Each row of X is roughly a mix of the hidden directions of one of a few groups.
X (126 x 12):
[[-40  10  13  -5  55  15 -14  -3  13   9 -20  13]
 [ 14  32 -30   7  16  -6  44  33  25  -2  -5   1]
 [-18  19  20 -32   2  -5  -6 -31  10  -7  49  22]
 [ 20 -33 -19 -37   0  16 -20  35  16  -4  24  16]
 [-26  -8   2  23  14  17  55 -18 -11  11  26 -13]
 [ -3  13  -2 -13  15  27  35  19  -7  -7  -8  56]
 [ 16 -25  18  21   2 -15  31 -42 -32   4  12 -21]
 [  6 -21  -1  33 -11  25  -5   2  34  28 -37 -21]
 [  2  -5 -42   9   7  -5 -24 -45 -15 -24  20  21]
 [-14  42 -35 -25 -15 -34  -9  27  10   8   7   5]
 [ 12 -23   1  -5  28  17  27  -3  -5   9  -4 -60]
 [ 32  21  18 -39 -12   5  23  29 -14   5  32  14]
 [ -7  42 -10   8  23  22   1  26  -1 -23  20 -40]
 [-10 -11 -26  -7  12  33  27  37  -2  39 -15  14]
 [ -3 -40 -27 -17  12  50   7  18   3 -14  -5  18]
 [  8  29  -1  25   9  37 -13  -7   4 -18 -36  37]
 [ 20  24  -6 -25  32   2   8  17   0 -20  39 -35]
 [-16  -6 -28 -34   8  10 -14 -32  14 -45  13 -15]
 [ 13  30  -3 -22 -20  -4  52  16  -9  -4   5  34]
 [ 33  14   4  -2   3  -6 -41  13  31  30  27 -20]
 [ 17   1  -4 -28 -29   4  19 -30  24 -27 -41  -1]
 [ -8  32  -8  13  13 -26 -32  14   5  45  22 -14]
 [ 22 -25 -12  -7 -30   0  -1 -17 -33  30 -18 -37]
 [-30  10  17   0  -8 -10 -50   1  -9  -3 -21  42]
 [  2   0  -4  28 -37  -6  14  12 -33   1 -21 -46]
 [  4 -35   0 -24   1 -37  30 -20  -9   9  23  31]
 [ 10  17   2 -29  -7  44 -30  34   3 -16  -3  24]
 [ -5   1 -38   7 -18 -29  47 -26  10  21  -2 -10]
 [-25  17   6 -22 -10   9 -10   7  33 -45  31  18]
 [  6  21  25 -14  10 -18   3 -20   4 -22  47  37]
 [-27   9  23 -11  13 -23 -26  -1  42 -35 -18   6]
 [-10 -37  -3 -28 -10  -1  30  -8  42  -3   6  32]
 [ -5  -5  -1   2 -34 -46 -27   8  16 -29  17  25]
 [  4  12 -30  23  16 -22  -4 -14  27 -46  28   2]
 [ 45   5 -21  -8 -12 -13  48  -6  -3 -13 -25  16]
 [-36 -16 -18  42 -11   4  37   9  -9  23 -19  -1]
 [-22 -36  -2 -21 -12  10  13 -47 -20 -28 -14  -4]
 [-24   6   9   0 -12  11  51  38  20  23  15   1]
 [ -1 -13 -13  11  39  21 -12   7 -56  19  -3   5]
 [ 14   1 -20  13 -22  -1  -1 -38  24 -33  41   8]
 [ 21  42   3  -9  -5  13   3  32  21  46  -8  -9]
 [-24  -1  29  -1   5 -29  11 -12 -25   5   7 -54]
 [-22  -3   3  11  -7  26  39 -17 -12  15   9 -51]
 [  6  -9  11  11 -28   8  -2 -49  22 -31  11  31]
 [  9 -10 -15  13 -31 -16   4  -1 -36  28  41 -25]
 [  2 -28  15   1  -8  29  43   6 -31  35 -11  -8]
 [ -8 -15  22   9  36  23 -42  -3  -9 -24 -12 -30]
 [ -8  54  -3  15 -28  11  40  -7   0  -6  -7 -17]
 [ 10  30   1 -20  19  11 -40  41  28  -4 -13   1]
 [ 26 -33  -7  40  -6 -17   2 -40 -23  14  -9   6]
 [ 20 -21   7  16 -10   5   7  13 -49  27  19 -35]
 [-18 -21 -14 -15 -36 -49  -6  -5   4  31   8 -15]
 [-10  12   4   4 -14  40 -18 -41  28  11  21 -28]
 [  5  34   4 -31 -36 -10  -7  25  -8 -38  -3 -21]
 [ 30 -33 -18  27  25   9  -3 -24  19  34  -8  17]
 [  8   1  -8 -14 -13  14  21  14 -14 -65   0 -23]
 [-16  39 -24   3  37  21 -27   6 -31 -17   6   0]
 [  1  -8 -32  21  14  24 -29 -16   7 -13 -28 -42]
 [ 33 -22   7 -44  -5  -7 -17  20  12  25 -22 -25]
 [-37  31   8  -7 -31   3 -22  23 -25   3 -25 -22]
 [ 39 -29  11 -15  -3 -14 -12   9   5   8 -29  46]
 [ -5  14  16   5  -9  19  48  32  34  -4  23  15]
 [-23 -11 -16  27 -12 -32   2 -17  18   4  37  37]
 [ -8  19  21   2  24 -25 -51  10   5  -4 -27  26]
 [-14 -24   7  15 -12   4  37 -36 -23  31  19 -20]
 [-32 -13  10  18  47  25  25 -21   5  -1  15 -21]
 [ 38 -28 -40   1 -13  12  20 -15  15  18 -29 -10]
 [-27  -7  13 -30  -5   8  23  25 -18  -8  51   9]
 [ -8   9 -10   0  17 -11 -10 -29   5 -63  19  15]
 [-16 -10  14 -38 -20 -18  -8  25  35 -28 -26   8]
 [ 19   1  -1   4 -15 -18 -17 -47 -49 -11  14  -3]
 [-38  12   5 -45 -13  -8 -18  38   1  15  -9 -17]
 [  8   0  -7 -24 -22  -3 -26  31 -32   4 -47 -14]
 [-29  48   1  -8 -12  11 -14  22   7  -5 -32  30]
 [-20 -39   9 -21  -4  11  11 -24 -24 -46 -15   2]
 [ 25 -10 -15  -9   0  37  23 -31   5 -34 -25  23]
 [ 13  33  17 -39  -2  12 -20  38  -5 -22  -9  22]
 [ 23  -3 -14  23  -1  10   7  19   0  15  -3  65]
 [-17 -11  40 -20   3 -19 -23   1 -30  -4  14 -42]
 [-17 -33  31  10  20  33  13  -5 -32  31   2 -10]
 [  4 -13   3 -25 -42  -1  21   0 -28  40 -27  -5]
 [-22 -14  -4   1  16 -30 -12  14  26  28  50  -1]
 [ 14  32  23  -8   3  22 -53 -26  17  -6  11   2]
 [ 16  10 -23  48  25 -28  -8  -1  21 -11  31   2]
 [  6  24  33   4  13  -7  23  36  36 -13  25  16]
 [ 27  15  39   4 -13 -18  28  46   4   9  13   2]
 [ 11  15 -11   2   2 -25   0  40   3 -51  19 -24]
 [-15   8 -49  -9  30   6   0 -38 -13 -30   5   0]
 [-38  25  -9  27  -2  36 -25  13   0   7 -34   5]
 [ 20 -13 -27   3  19 -31 -11  17  33 -10  14  43]
 [ 27  30   6 -16 -43  -1 -32   5   3  21   3  31]
 [ 10  10 -38  -9  24  34  18   5 -17 -30  16  30]
 [-34  31  -8 -28 -12   9 -23 -21  25  20  19  26]
 [  8 -34  11  33  44  21 -12 -16 -22 -12  -9  16]
 [-17  20 -43  26  -4  -6 -12   8  48   2 -17   9]
 [  0  35  33   1  17   4 -10  12 -19 -43  -1  33]
 [  8  10  15   4  -8 -16  -1 -41 -31  26  41 -20]
 [ 25 -23  -9  17  34   7  15 -28  33  -5  23  28]
 [ 28  21  11 -40 -13  13 -11  35   2 -34  -8  19]
 [ -8  36   1 -22  -9 -13 -18  50   1  35  -6   7]
 [ 38   9   3  25 -11  16  17  18   7  53   3  15]
 [-16   5   9   4  10 -32  55 -16 -25  -8 -20 -18]
 [ 43   6   9  10 -26  16 -31  -9  24 -14  10  36]
 [ 24 -40 -27  12 -17 -21  12 -32   5  24  -9 -23]
 [  1  20   3   9  13  55 -33  20  19 -23  14  -1]
 [-10 -25  16 -16 -23  26  35 -45   0  -3  -3 -21]
 [  2  38   0  13  -1 -20 -12  26  42  36   9  14]
 [-43  16  22 -13   2   8 -10  19  23  30  16  35]
 [-41 -26 -11  -8  19   3  11  14  -4 -33 -10 -42]
 [-17 -13  10 -12  17  22  12 -40  -8  34 -38 -16]
 [-22  -2  17 -25 -28  -4  -7 -51  22  17 -13 -21]
 [-20   0 -19  -8   4 -19 -52 -14 -14 -12   5  42]
 [ -6 -14 -46  -7   3  40  12 -36 -13   3  15 -20]
 [ -6 -13 -32   0  12  -5  10  21 -25 -30 -31  42]
 [ 14  28  -1 -10 -15  21  -1  22  12   8  27  55]
 [-52 -15  16   2  15 -19  20 -14 -22  34 -11   5]
 [ 10 -11   6  -3 -12 -16  33 -19   5 -39  26  43]
 [  2  28   5 -39   2   2   7  33 -29  -5  16  40]
 [ 27   9  -6 -10  -4  -3  56   3  -9   0   7  44]
 [ 28 -22 -22  27  -9  -2  45  -3   2 -34   8  18]
 [-28 -40  -9 -34  -9  -2 -11  17  -6   1   1 -45]
 [  7  30  18   8 -16  40  28  29  26  -8  18  19]
 [  4  10 -31  27  -4 -48  -5   6  -5   4  38 -21]
 [ -3  29  -4 -11  15  17  40  34   5 -23  37   5]
 [ -8  32  24 -21  14 -15  21  43   4   7  34 -13]
 [ -2 -16 -36 -13 -35  -3  -5 -40 -28  -8  15  24]]
Here is one row from each group, named. Which group is each of the other rows in?
[ 48  -3  30  10 -11  -9 -30   0 -13  36 -18   1]  R
[ -5 -44 -22 -17   0 -46   1  11  17  12  28  -6]  K
[ 22  18  12 -14 -28  11 -40 -31  13  34  -8 -13]  L

[ 30  17  30 -17 -22  -3 -30   1 -25 -14   6  39]  K
[ 15   9   1 -37  10 -26 -21  30   4  -2 -38  29]  K
[ 36  28  45  11 -12   2 -13  30   3  15  -5  23]  R
[  0 -32   0  12  -6 -16  26 -12  -1 -59  12 -18]  L
[ 13  43  24  16  11   9 -13  -6 -12 -40 -33  -8]  K
[ 25  19  42  23  12  10  -8 -24 -14  25  26 -22]  K
[-28  -7  13 -10  26  31   3  15 -42  36   4 -11]  L
[ 25 -48 -22   1   9 -36  18 -21   1  19 -16   1]  K
[-10  11 -13   2  -7  21   6 -14  -4   3  21 -68]  R
[ 10  28   9  44  22   5   7  46  -8  17  -8 -15]  R
[ 10  -5   1 -25 -26  34  44  -5   3 -38   6 -14]  L
